In the data rows, the value 128 means zero.
Some points:
[114 161 117 163  86 122 104 100  93 140 141 164  86 104  66 110 136 127
 173  96 136 104 100 119 111 157 141 155 136  67 109  79 117 137 157 106
 112  87 182 125 149  76 114 105 109 185 232 145]
[189 118 106 161 151 154  74 112 113  90 121 156 107  88 129 114 127 141
  86 188 154 132 124 102 134 150  99  75 177 118 171 106  67 126  47 144
 153 162 139 173 110 133 133 122 101 161 124 155]
[149 214 102  53 172 166 140 152 114 162  89 141 165 146 102 118  91 120
 127 123  85 132 146 128  88 102 166 162 137 152 193  61 119 112  97 146
 152 130 131 127 140 125  84 118 163  90 139 125]
[160 156  79 175 107 190 176 214 107  92 180 110 144 138  75 131 174  77
 108 135 127 122  75 152 134 125 184 171 140 121 155 164 141 134 108  80
 140 108 152 127 100 147 103  83  99 190  49 130]
[143 128 156 146  53 122  99 111 208 108 146  58 157  89 120 151 113 141
 101 111 135  91  89  96  72  96 157 138 135 160 116 110 160 171 138 122
 171 189 157 109 118 122 140 146 112 149 174  93]
[153 101 110 106 122  87 137 179 124 171  96 174 109 171 156 114 155  80
  73  86 158 187 147  52  68 122 125 144  93  86 166 123 164 146 155 139
 141 150 118 136 131 116 108 128 129 119 105 112]
[116 105 188 110 140 124 179  86  95 198  87 165 140 117  61  92 125 107
  83 161 169 167  91 145 120  82 100 109 171 137 104 217  84 214 147 116
 148 134 105 111 128 131 120 115 132 101 146 121]
[ 52 130  93 106 122 105 104 191  72  83 123 168 168 108  78 192  77 162
  75 133 146 151 174 128 126 140 152 159 171 124  79 121  90 137 118 160
  65 134 140  92 133 146 166 139 137 168 120 123]
[102 114 124 182 188 133 148 116 172 129 168 153 146  58 174 100  89 125
 148 100 105 113  80  94 111 161 114 160 153 106  95 133 109 163 112 162
 124  97 103 142  71  76  74 136 171 114 132 210]
[103 132 121 129  94 158  98 122 175 124  99 132  71 136  86 128 135 116
  78 112 124 159 188 158 110 130  37 183 106 153 131 126 174 100 130 124
 106 127 146 129 152 226  57  89 135 101 150 129]
[136 123 140 116 170 102  97 121  96 136 152 155 176  92 123 148 218 135
 150  53 120 131 128 142 154  55  71 117  88 189 115 148 148 131  67 147
 168  93 121  93 154 110 135  98 177 142 113  95]
[ 76 129 183 176 109 116 115 171 111 123 135 124  96 129 164 110 121 111
 147 155 127 114 135  99 200  62 116 191 159  73 118  85 168 151 107 136
 168  65  96 133 122 181 176 185 128  94 134  99]
[125 150 174 104 112 143  76 151 120 124 145 152 172 139 121  97 137 170
 158 141 132 148 159  79 119 145 140 137 109 129  80 148 160 114 166  78
 113 158 102 181  99 157 158  75 171 129 150 157]
[196 123 131  56 117 110 151 108 172  89 151 202  99 178 136  72  76 178
  88 146  99  70 104 126 154 137  96 165 151 144 115 135 192 153 105  96
  91  70 140 149 156  74 159 121  82 124 141  96]
[184  26 117 153 150 137 113 104 130 110  92 102 133 181  99 130 155 152
 150 195  39 109 121 166 141  98 138 135 120  84 111 130 110 102 161 164
 131 151 161 122  79  99 142 104 150 112 131 109]
[175 109 128  75 142 158 151 135  75 104 158  84  97 133 133 153  94  82
 146 137 134 145 126 102 116 157 136 169  77 113  88 105 128 146 133 132
 163 147 126 121 183 161  97 173 119 141 121 146]
[130  68 142 153 152 139 119 101 106 117 145  89 163 158 114 121  95 124
 123 106 118 155 154  71 111  80 147  78 131 140 206 151 128 101 115 117
  53 109 145 116 165 129 159 159  72 156 141 187]
[117 113  96 179 147 153 133 110 102  83  89  91 149 211 139 160 177 114
 149 149 120 149 119  93 101 159 103 139 140 212  87 136  98 112 116  77
 119 129 152 160 145  75 127 188 122  65 120 124]
[107 107 115  67 144 111 113 122 137 108 132 124 115  96 104 146 193 144
 170  95 112 104 127 117 115 153 135 147 158  77 158 178 163 203  66  93
 106 184 155 176  63 176 113 109 149 104 169 129]
[136 113 113 109 166 107 132 159 143 101  81  80 118 146 110  73 154 109
 109  82 165 109 140 158 120 157 152  96 133 137 114  98 149 132 103 141
 151 127  92 138 164 127 111 175 152 149 106 175]
[146 156  98 172 135 147 126  93 117 178 102 107 121  81 157 149 116 130
 107 144 112  91 153 142 129  99 193 113 106 120  50 137 150 127  72 130
  55 163  63 174 151 118  83 151 124 138 111  78]
[137 105 145 148 164  74 119 145 183 145  83 121 136 178 150 141  79 109
 195 153 150 173  83 151 171 142 141 153 110 184 118 106  79 113  97 130
  88 124 140 133 129 146 138  72 132 138 155  88]
[148 166 193 114 170 113 117  78 174 138 183 110 128 193 154 134 159 166
 117 113 138 130 160 149 121 162 133 111 145  88 110 107  91 145 115 144
 113 106 133 144 123 145 128 133  98 138  93  99]
[133 107 207 156  70 125 107 164  81 108 145 157  89 152 171 108 123 113
 164  92 109 160 121 216 125 105 138  92 115 161 126 155  99 128  50 145
 149 167 120 115 129  91  90  89  87  90 148 164]
[ 78 130 109 122 123 144 133 127 156 138 132 139 152 126 143  66 142 150
 104 110 123 155 124 113 208 162 154 119  87 171 114 126 108 123 132 172
  86 156 165  76 132 132 121 163 125 154 100  97]
[120 150  98 105  80  99 154 142 146 122 184 123  96 121 109 144 121  96
 175 176 126 224 103 130 165  91  60  88 193 101 142 113 149  96 138 172
 107 178 139 168 163  54 130 116 169 138 134 135]
[121 108 140 134 117 157 134  69  81 125 130 102 183 143 143 115 128 164
 111  94 117 103 104 158 152 177 127 152 159 127 191  96 127 100 165 170
 106 160  59 132 135 115 120 115 134 135 139  91]
[164  70  90 153 143 127 106 127 131 131 144 115 160  75 146 136 167 165
 136 172 165 142 145 154 136 150 173 119 111 142 147  82 159 191 145 171
  96  67 100 113 139 106 116 100 112  39 133 144]
[107 115 142 125  88  56 109 176  88 149 142 108 129 125 123 175  92 190
 137 138 133  75  78 122 147  88  66 103  96 149 150  92 120 176 185  98
 131 122 151 175  91 132  50 121 109 132  68 150]
[133 151  98 117 170  85 106 127  90 153 104 135 150 126 158 109  60 129
 100 167 168 161 153 157 123 135 125 120 118  98 186 160 167  83 124  69
 160 158 188  97 113 117  95 154 152 148 133  86]
[172 126 106 118  86 151 143 137 128 175 107 121  81 113 142 184 104 151
  94  57 120 142  95 197 139 114 122 154 131 125 156 188  89 155 157 112
  86  91 154 174 131 124 185 170 195  97 159 158]
[125 112 114 128 101 114 145  78 115 104 144 141 119 138 127 115 111  69
 157 106 157  97 121 122 106 133 155  76 162 133 111  80 112  98 159 122
 104 110 146 121 107 197 134 158 174 102  90  74]
[106 151  81 121 173  95  96 108 149  63 140 146 149 162 147 106 168  89
 102 132 133 109 121 154 131  99 155 127  70 138 147 142  96 140 191 141
 140 133  81 141 164 161 118 156 115 132 131 174]
[105 175 186 140 135 147 130 117 147 107 129 139 108 132 105 146 113 106
 102 154  88 146 120 159 129 166 131 112  85 119 152  37 147 161  90  71
  92 169 104  94 112 102 203 136 147 130  94 116]
[170 166 117 147 131 124 139 153 116 162 133 102 139 149 156  98 150  50
 156 157 142  58 217 160  97 134  76 134 151 158 135 145 152 147 165 177
  92 132 141  69  74 125 153 140 102 159 127 119]
[152 137 174  73 126 119 110 158 128 115  88 112 162  77 146 102 180 165
 148 148  64 163 120  89 118 133 129 123 175 128 100 139 126  75 176  75
 109 126  79 115 109 156 128 113 121 161 147 136]
[ 48  85 100  85 110 152  15  81 180 203 124 136  92 137 134 159 131 108
 144 146 118  98 115 115 107 156 131 152 187 129 144 152 124 104 107 113
 151 112  98  84 148 101 146 113  99 163  96 156]
[ 83 129 132  99 153 181 191 119 146 101 124 139 167 111 165 124 104 113
 145 124 128  97 115 149  85 110 100  97 108 101 117  99 142 110 136 167
 123 139 179 148 148 167 159 125  71 117 103  93]
[128  92 156 147 147  65 185 158 148 195 194 158 159  84  88 147 158 101
 108 149 106  84 166 165 155  99 133 129 134 151 131 126 117  72 115  90
 178 138 165 173 134 122 115 136 115 113 146 158]
[122 148 121 134  65 150 173 122 169 121 100 132 123 162 143 168 140 169
 118 122 185  76 155  87 169  89 138  89 138  92 135 129  92 112 126  87
 141 169 115  41 163 148 115 106 190  95 143 167]
[134 118 126 119 133 136 170  48  94  98  62 141 122 109 163 150 119 118
 158 121 140 166 147 122 131 131 163 182 105 125 115 129 151 134 138 140
 172 133 156 144 154 127 114 134 102 170  68 182]
[162 129 165 136 142 198 113 179 197  96  86 180 117  75  76 172  80 104
 163  85 172 120 141 116 166 144  93 134  89 114 136 159 107  93 165 138
 151 116 125 167 132  79 110 157  67 111 127  78]
[112 130  97 157  54 126 184 129 133 123 135 142 150 158 117 139 132 167
 173 167  74 168 141 142 110 160 129  47  91 133 169 134 127 138 120 143
 194  66  62 134  85 155 110 174 135 198 149 124]
[117 132 124 145 132 101 136 137 126 132 161  68 106  69 125  46 133 162
 164 137 155 118 181 115  85 160 142 140  94 132 149 183  52 118 125 148
 125 124 151 117 181 120 165 113 163 121  66 102]
[ 96 183 191 129 114 104 124 138  97 136 111 126 114 140 132 193 133 100
  75 147  80  93  81  74 161 175 139  85 117 122 135 181 155 119 136 171
 143  67 136 114 179 146 150 113 164  74 127 119]
[104 156 132 106 108 124 167  95 105 133 123  92 156 123 183 115 157 112
  91 145 201 124 127 131 142 138 122 143  86  99  86 110 118  63 125 129
 124  86  86 132  63 102 169 101 128 134 158 143]
[129 169  76 137 166 135 101 153 113 195 136 148  59 154  98 110 123 192
 159 125 162 146  52 124  71 117 130 142 121 122  87 157 183  77 138 158
 159 169 132  80  85 147 164 159  88  98 143 156]
[128 129  91 158 160 159 153 122 139 103 168  80  67 114 152 133  80 145
  99  61  76 132 180 104 159 107 138  80 175 164  92 127 137 163 204  81
 194 114 112 108 106 123 160  55 115 122 156  96]
Along one direction, these points spread out more than along any other. How many in every 100 of the points above lie lower along it than each point below? Answers are rounded to whole numbers. More than half of the points above lie lower than the first one.
[105 175 186 140 135 147 130 117 147 107 129 139 108 132 105 146 113 106
 102 154  88 146 120 159 129 166 131 112  85 119 152  37 147 161  90  71
  92 169 104  94 112 102 203 136 147 130  94 116] 35
[148 166 193 114 170 113 117  78 174 138 183 110 128 193 154 134 159 166
 117 113 138 130 160 149 121 162 133 111 145  88 110 107  91 145 115 144
 113 106 133 144 123 145 128 133  98 138  93  99] 29
[137 105 145 148 164  74 119 145 183 145  83 121 136 178 150 141  79 109
 195 153 150 173  83 151 171 142 141 153 110 184 118 106  79 113  97 130
  88 124 140 133 129 146 138  72 132 138 155  88] 42
[146 156  98 172 135 147 126  93 117 178 102 107 121  81 157 149 116 130
 107 144 112  91 153 142 129  99 193 113 106 120  50 137 150 127  72 130
  55 163  63 174 151 118  83 151 124 138 111  78] 21
[ 52 130  93 106 122 105 104 191  72  83 123 168 168 108  78 192  77 162
  75 133 146 151 174 128 126 140 152 159 171 124  79 121  90 137 118 160
  65 134 140  92 133 146 166 139 137 168 120 123] 44
[170 166 117 147 131 124 139 153 116 162 133 102 139 149 156  98 150  50
 156 157 142  58 217 160  97 134  76 134 151 158 135 145 152 147 165 177
  92 132 141  69  74 125 153 140 102 159 127 119] 13
[129 169  76 137 166 135 101 153 113 195 136 148  59 154  98 110 123 192
 159 125 162 146  52 124  71 117 130 142 121 122  87 157 183  77 138 158
 159 169 132  80  85 147 164 159  88  98 143 156] 81
[189 118 106 161 151 154  74 112 113  90 121 156 107  88 129 114 127 141
  86 188 154 132 124 102 134 150  99  75 177 118 171 106  67 126  47 144
 153 162 139 173 110 133 133 122 101 161 124 155] 48
[106 151  81 121 173  95  96 108 149  63 140 146 149 162 147 106 168  89
 102 132 133 109 121 154 131  99 155 127  70 138 147 142  96 140 191 141
 140 133  81 141 164 161 118 156 115 132 131 174] 0
[ 48  85 100  85 110 152  15  81 180 203 124 136  92 137 134 159 131 108
 144 146 118  98 115 115 107 156 131 152 187 129 144 152 124 104 107 113
 151 112  98  84 148 101 146 113  99 163  96 156] 63
[128  92 156 147 147  65 185 158 148 195 194 158 159  84  88 147 158 101
 108 149 106  84 166 165 155  99 133 129 134 151 131 126 117  72 115  90
 178 138 165 173 134 122 115 136 115 113 146 158] 83
[107 107 115  67 144 111 113 122 137 108 132 124 115  96 104 146 193 144
 170  95 112 104 127 117 115 153 135 147 158  77 158 178 163 203  66  93
 106 184 155 176  63 176 113 109 149 104 169 129] 98
